In the data rows, the value 128 means zero.
Here is a table of points, one per row:
[180 155 138 139  62 153 133  94 137 104 157 130  88 112  63 150 127 160
 149 124 107 124 183 112  53 171 113 164 128 200  70 109 170 134 125 136
 130 135 129 126 148 114 147 113 110 104  83 166 153 200 117 166  67 104
 179  80 133 139  94 126 127 142 122 117]
[125 139 134 153 134  66  65 152 144 167 117 161  88 140 155 184 126 125
 143  93 162 120 188 117 116  74 126 157  69 131  77  83 121 121 114 201
 179 100 116 154 154 131 168 123 174 138 167 146 144  85 118 120 123 108
 140 173 119 164 168 164  82 138 103 174]
[131 181 182 114 111 147  56 191 150  80 161 126 169 125 129  43 108  92
 142 125  77  63 114 114 160 122 166 122 113 182 122 135 212  96 128 151
 121 158 160 131 114 142 112 103 122 147 173 150 139  77 141 114 159 140
 151 112 123 100 159 148 131  74 123 124]
[110 154  91 119 124 115 151 160 108   0 130 164 142  98 131 125 160 117
 146 131 148 131 138 175 121 120 165 123 117 113 182  98 143 205 145 156
 142 150 132  81 176 120 136 198 149 136 141 102 127 105 146 100  11 103
 128  98 101 159 129  97 134 160 155 144]
[131  99 159 170 194 125 127 100  86 113 110 144 123 147 121 133 109  92
 147  91 145  74 192 100  58 147 163 121 215  96 128 111 191 100 142  91
 119 107 143 106  74 155 128 114 144 139 141 182 140 155  95 165  91 130
 106 119 149 206 107 116 148 107 171  61]
[ 80  62 100  95 156 124  85 137 129 151 136 113 142 106 153 148 136 204
 134 171 151 109 173 152 147 122 164 111 148 149 132  94 102 115 123  67
 160  59 176 127 151 135 139 102 136 168  64 150 177  82 137 134 138 125
 127 106  51  99  48 111 104 114 132 140]
[126 144 148 112  77 100 105 119  90 153 167 163 184 126 151 147 150 107
  56 130 181 160 133  81 113 176  83  53 109 183 226  69  99 116 138 161
 138 126 120  93 107 137  95 127 125 126 185 132 106 112 117 159 150 137
 123 137 132 138 112 115 177 187 110  87]
[164 167 146 142 138 186 172 104 119 129 165 207  91 131 143 154 130  85
 133 132  55 103 143 177 100 110 114 137 132 127 149  90  34 122 123 115
 129 128 133 159 115 150 108  85 112 106 158 127 156  45 137 128 136 193
  72  76 158 109  98 155 125  99 187 140]
[134  85 149 132  87 145  86 141 126 108 151 128 107  68 135 136 109 106
 133  92 153 137 104 167 149 159  72 172 133  92 120 189 164 136 127 165
  77 123 159 116 195 169 119  95 184 129 128 110  50  93 105 133 152 112
 171 118  78 146 162  97 105  96 135 117]
[127 164  80 165 133  98 150 129 112 198 137 166 146 133 124  85 127 103
 153 162 130  75 115 106 110 123 126 147  69  78 124 111 163 122 116 131
 114 142 126 115 179 146  64 195 114 154  80 156 117  93  46 139  91  90
 115  95  68  37 171 120 140 159 164  86]
[129 132 117  97 167 176 123 180 106 143 132 150  86 172 133 103  98  86
 195 174 104 120 170  92 147 202 130 120 132 188 104 162  41 121 155  92
  92 108 119 122 160  94 130 201  98 120 148  97 102 109 141 175 140 151
 115 160 115 138 140 164 142 150 141 152]
[115 151 106 125 189 161  81 124 150 105 117  97 152 100 144 204 121  75
  94 144 151 128  38 138 134 117 134 151 118 163  51 113 172 111 118 132
  92  82 177 147 129  75 155 142 151 118 134 136 125  85 115  87 160 144
 188  91 132 157 140  96 139 159 126  61]
[138 180 167 130 154 136 102 132 109 130  78  81 150 100 126 179  81 151
 120 111  89 144 131 119 120 100 193 195  81 125 216 118  65 150 116  74
  91 129 132 110 113 165 134  87  72  95 101  96 107 153 145 147  99 130
 118 150 104 135 169 179 105 143  67  92]
[140 196 161 145 143  84 151 127 100  88 145 129 139 117 131  87 202 127
  78 163 104  86 165 157 124 128  52 122  96 101 112 157 145 103  90  73
 150 148  92 135 146 115  78 149 178 111  99 119 123 100 156 148 152 119
 119 127 108 173  99 172 124 176  75  85]
[121 152  86 143 133 148  44 116 109  95 175  95  67 134 149 149 130 102
 141 103 153  82 132 149 158 114 154  42 137  91  99 107 150 156 109 153
 108 127  67 121 100 172 142 160 122  49  89 149 144 110 112 128 211  78
 158 159  74 122 138 136  93 110 111 197]
[117 111  33 114 126 164 129  77  75 145 148 108 161 148  87 133 112 189
 129 125 120 155 143 176 184 162 146 162 102 161  63 115 156 134 150  97
 166 128  68 167  79 174  78  97 145 151 183 125 115 109 157 104  95  98
 100 185 133 136 139 118 144  84 124 111]
[ 74 144 158 143  66 155 166 131 127 138  60 177 151 101 122 106 134 160
 125 128 159 123 146  73 115 129 105  97 147 156 157 171 102 110 118 116
 123  71  93 130  60 115 142 131 119 124 133  85  87 100 136 125 157  37
  82  52 156 129 136 131 131 178 121 126]
[153 122 120 156 141  93 152 129 201 114 148 125 177 133 132 117 142 131
 155 131 125 147  56 135 149 135 125 128 135 173  96 199  84 120 119 145
 126 114 128  94 117 150 169  67  36 120 116 134 110  94  69 121 131 128
  97 172  95 197  99 122 176 113 136 182]
[109 150 155  78 184 125 146  84 122 132 106  76 136 145 135  57 111  89
 118  84  62 182 154 138 123 152 119 104  93 101 121  85  48 172 104 153
 143 135 166 109 143  91 117 117 168 174  67 137  79 152  40 102 120 110
 129 114 160 133 129 200 156 100 106 141]
[ 82 128 171 121  54 113 156 146  89 150 121 154 129 104 100 207 133  60
 161  65 156 184  97 106 122 118 161 107 115 137  82 137 107 136 117 124
 138 157 113 114 162 181  94 187 113 150 126 123 166 145 186 104 170 124
  94 122  97 100  80 187 170 120 110  51]
[160 112 108 123 169 119 100  79 191 112  86 135 153 142 167 155 150 187
 105  72 129 147 149 109 232 158 125 147 145 116 116 120 129  68 141 127
 189 130 119 120 154 115 134 158 148 102  69 126 122 118 176 171 115 118
 104  86 124 101 166 117 111  86 172 119]
[111  89 189 151 163 181 105 147 108 138 124 109  79 143  90 126 162 125
 115 143 142 165 102 140 123 106 149 134 139 148 158 197 120 117 144  97
 180 158 114 126 164  71  73  81  93 112 164  81 156 102  40 110 148 114
 142 126 146 105 152  52 120 123 110 167]
[119 129 191 126 133 101 119 100 141 154 193 110  87  94  93 139 110 195
 178 151 133 134 102 127 154 125 159  96 115  79  97 135 177  98 158 148
 140 147 119   0  91 102 150 116 135 134 162 153 114 120 121 133 136 188
 133 101 182 132 108 145 129 186 148 157]
[136 142 166 141 141 152 156 167 119 126 143  40  98 161 106 155 110 144
 122 118  97 140 132 112 162  89   0 103 170 148 173 115 101 129 127  90
 133 120 152 121  97 143 200 133 106 165 164 127 124 132 146 121  76 105
 114 164 104  87 157 124 112 155 148  68]
[207 151 114 126 133 120 141 148 144  98 113 141 102 245 137 134 118 130
 137 180 171 182 102 147 130  73 123 158 139 100 152 124 183 138 160 156
  77 125 206  74 135 108  75  77 134 125  91 118 145 132 161 117 137  69
 103 133 146 110  94 152 156 104  66 139]
[ 92 105 142 103 200 110 178 134  81 142 122 156 113 108 128  85 138 124
  65 101 145 112 117  93 112  95 133 150 127  96  76  51 119 118 124 150
 136 142 112 117 114  82 105 111  68 132 104 129  74 167 214 105 134 117
 167 146  56 129 129 123 102  85 143 180]
[118 160 132 136  74 143 116  42 136 121 105 148 131 104  93 122 110 135
 175 174 118 151 159 112 103  74 122 123 130 120 193 156 111 119 137 124
 136 139 122 145 106  55 126 186 170 147 130 203 131 181 123 158 197 177
 134 167  99 192 127  65 132  68 132  91]
[110 131 116  97 129 101 115 133 126 111 124 116 112 137 132  86 120 171
 117 114 108 177 117 102 126 128 140 128  79  62 156 170 148 132 146 127
  92 141 123 255 126 137 168 119  69 168 142 152 143 128 119 121 124  87
 154  74 160 173  96 136 174 148 160 126]
[171 164 150 116 109 113  85 173 118 127 134 143 124 135 161 128 104 148
 106 111 128 129 140 145 161 140 158 153 167 104  59 133  77 125 114 136
 147 104  88 171 120 145  87 124 130 154  76 151 132 158 150 123 102 166
 100 158 188  86 117   0 130 178  95 140]
[150 124 111 147 148 112 165 161  86 176  96 168 189  80 157  77 138 103
 151 118 112 175 114 148 167 116 108 141 150 128 123  59 134 147 147 121
 111 129  74 123 108 124 172 104 181 139 103 125 235 164 131 161 158  99
 174 129 116 121 144 136  93 131 150 176]
[120 116 100 166 135 126 130 149 210 163 113 121 135 161  88 102 125 164
 115 155 161 123 116 146 146 148 164 129 146 102 161 140  50 131 107 132
 164 120 168 119  74 219  81 178 142 118 158  83 140 177 152 129  99 121
 225 115 150 160 129 105 113 106 172 121]
[133  96 131  83 103 108 126  56 181 140  66 115 121 147 128  54 137  51
 145 137  97 147 120 160  79 138 136 127 139  87  97 104 167 123 139 141
  85 136 154 104 139 146 196 123 107  95 194  59 144 103 142 106 136 127
 102 151 111 105 106  95  96 171  56  81]
[212  39 177 122  81 125 170 102 130  91 113 139  65 115 126  98 130  95
 106 166 156 113  97 126 164 146 123 138 127 152 142 106 133 182 121  96
 150  71  87 148 141 126 152 158  67 146 103 127 127  94 143 141 138 179
 127 177 214  97 168 187 111 122 145 100]
[110 139 174 149  85 147 119 112 149 168 139  47 203 130 113 156 124  97
 118 147 132 119  91 131  76 120 112 122 133 126 132 125 174 131 116 105
 117 135 143 161 145 125 103 164 159 137 165 136 110 135 173 153  99 141
  99 137 157 137 126 142 142 126 127 255]
[ 88 106 145 135 167 134 171 117 153 147 181 149 155 135 197 156 142 132
 159 140 157  82 142 197 152  94 134 117 143 158 137  73 139 117 130 182
 158 120  94 194 155 110 151 137 115 135 112  84  95 255 107 146 156 111
 131 110 152 110 139 147 136  89  97 107]
[166  86  78 128 147 116 127 181 180 134 160 116 128 101  99 150 149 151
 102 111 120  90 120 114  71 130 183 116 105 144 161 129  73 139 118  90
  97 176  98 124  84  73 142 117 189 143 149 123 113 168 124 123 112  71
  95 167 143 121 102  86 115  94 173  88]
[122  82   0 167 104  84 181 138 107  91 124 100 111  73 126 161  99 104
 150 125 122 147 140  82 126 111 115  95 123 126 151 135 208  53 118 175
 152 126 152 152 119 118 111 117 125  96 138 112 129 111 117 140 114 176
 140 143 196  86  95 150 115 124 101 171]
[133 110  88 125 113  75  95  98 109  54 129 140 113 144 148 179 120 145
  85 159 101 111 147 105  94 146  90 131 175 124  92 219  39 155 155  98
 102 136 150  88 119 164 151 118 106 176 185 114 151 195 124 128 150 190
 119  79 138  77 189 174 136 121 121 143]
[ 64  69  76 114  48 219  76 157 109 155 125 103 160 164 122 110 153 174
 111  86 118  85  99 119 155 126  92 167 121  56 127 141 117 139 114 164
 111 161 125 109 118  66 156 115 131 114  92 134 167 140 114  99 104 199
 129 136 154 172 113 164 137 142 140  81]
[141 158  87  85 158 113 167 144 136 255 111 141 102 138 116 115 143  96
 105 156 154 145 131 137  99 136 140  76 157 155 174 203 231 186 129 133
 136 180 163 139 144 129 148  78 143 133  73 117 120 133 162 100  80 174
  98 117 103 161 153 118 104 126 130 112]
[102 126 177 115 138 135 224 139 148 113  82 119 138 151 157 111 119 216
 129 105 114 129  94 114 113 167 133 162 131 169 139 160 151 122 125 122
  98 123 137 128 173 158 114 140 158  17 155 173 111 115  92  63 183 159
 145 189 122  72 119 116 128 154 144 157]
Along one direction, these points spread out more than along any other. Take the direction at right angles to it along which they spread out most. Then take the direction at right angles to both along which they spread out most. Go by this last direction. How many in every 100 of the points above lie lower along it than each point below? Answers are rounded to whole numbers. More than half of the points above lie lower than the first one.
[118 160 132 136  74 143 116  42 136 121 105 148 131 104  93 122 110 135
 175 174 118 151 159 112 103  74 122 123 130 120 193 156 111 119 137 124
 136 139 122 145 106  55 126 186 170 147 130 203 131 181 123 158 197 177
 134 167  99 192 127  65 132  68 132  91] 80
[131  99 159 170 194 125 127 100  86 113 110 144 123 147 121 133 109  92
 147  91 145  74 192 100  58 147 163 121 215  96 128 111 191 100 142  91
 119 107 143 106  74 155 128 114 144 139 141 182 140 155  95 165  91 130
 106 119 149 206 107 116 148 107 171  61] 83
[110 131 116  97 129 101 115 133 126 111 124 116 112 137 132  86 120 171
 117 114 108 177 117 102 126 128 140 128  79  62 156 170 148 132 146 127
  92 141 123 255 126 137 168 119  69 168 142 152 143 128 119 121 124  87
 154  74 160 173  96 136 174 148 160 126] 56
[150 124 111 147 148 112 165 161  86 176  96 168 189  80 157  77 138 103
 151 118 112 175 114 148 167 116 108 141 150 128 123  59 134 147 147 121
 111 129  74 123 108 124 172 104 181 139 103 125 235 164 131 161 158  99
 174 129 116 121 144 136  93 131 150 176] 71
[180 155 138 139  62 153 133  94 137 104 157 130  88 112  63 150 127 160
 149 124 107 124 183 112  53 171 113 164 128 200  70 109 170 134 125 136
 130 135 129 126 148 114 147 113 110 104  83 166 153 200 117 166  67 104
 179  80 133 139  94 126 127 142 122 117] 76
[131 181 182 114 111 147  56 191 150  80 161 126 169 125 129  43 108  92
 142 125  77  63 114 114 160 122 166 122 113 182 122 135 212  96 128 151
 121 158 160 131 114 142 112 103 122 147 173 150 139  77 141 114 159 140
 151 112 123 100 159 148 131  74 123 124] 39
[ 80  62 100  95 156 124  85 137 129 151 136 113 142 106 153 148 136 204
 134 171 151 109 173 152 147 122 164 111 148 149 132  94 102 115 123  67
 160  59 176 127 151 135 139 102 136 168  64 150 177  82 137 134 138 125
 127 106  51  99  48 111 104 114 132 140] 22
[129 132 117  97 167 176 123 180 106 143 132 150  86 172 133 103  98  86
 195 174 104 120 170  92 147 202 130 120 132 188 104 162  41 121 155  92
  92 108 119 122 160  94 130 201  98 120 148  97 102 109 141 175 140 151
 115 160 115 138 140 164 142 150 141 152] 32
[119 129 191 126 133 101 119 100 141 154 193 110  87  94  93 139 110 195
 178 151 133 134 102 127 154 125 159  96 115  79  97 135 177  98 158 148
 140 147 119   0  91 102 150 116 135 134 162 153 114 120 121 133 136 188
 133 101 182 132 108 145 129 186 148 157] 29
[ 82 128 171 121  54 113 156 146  89 150 121 154 129 104 100 207 133  60
 161  65 156 184  97 106 122 118 161 107 115 137  82 137 107 136 117 124
 138 157 113 114 162 181  94 187 113 150 126 123 166 145 186 104 170 124
  94 122  97 100  80 187 170 120 110  51] 85
[125 139 134 153 134  66  65 152 144 167 117 161  88 140 155 184 126 125
 143  93 162 120 188 117 116  74 126 157  69 131  77  83 121 121 114 201
 179 100 116 154 154 131 168 123 174 138 167 146 144  85 118 120 123 108
 140 173 119 164 168 164  82 138 103 174] 46
[133 110  88 125 113  75  95  98 109  54 129 140 113 144 148 179 120 145
  85 159 101 111 147 105  94 146  90 131 175 124  92 219  39 155 155  98
 102 136 150  88 119 164 151 118 106 176 185 114 151 195 124 128 150 190
 119  79 138  77 189 174 136 121 121 143] 7
[212  39 177 122  81 125 170 102 130  91 113 139  65 115 126  98 130  95
 106 166 156 113  97 126 164 146 123 138 127 152 142 106 133 182 121  96
 150  71  87 148 141 126 152 158  67 146 103 127 127  94 143 141 138 179
 127 177 214  97 168 187 111 122 145 100] 20
[164 167 146 142 138 186 172 104 119 129 165 207  91 131 143 154 130  85
 133 132  55 103 143 177 100 110 114 137 132 127 149  90  34 122 123 115
 129 128 133 159 115 150 108  85 112 106 158 127 156  45 137 128 136 193
  72  76 158 109  98 155 125  99 187 140] 41
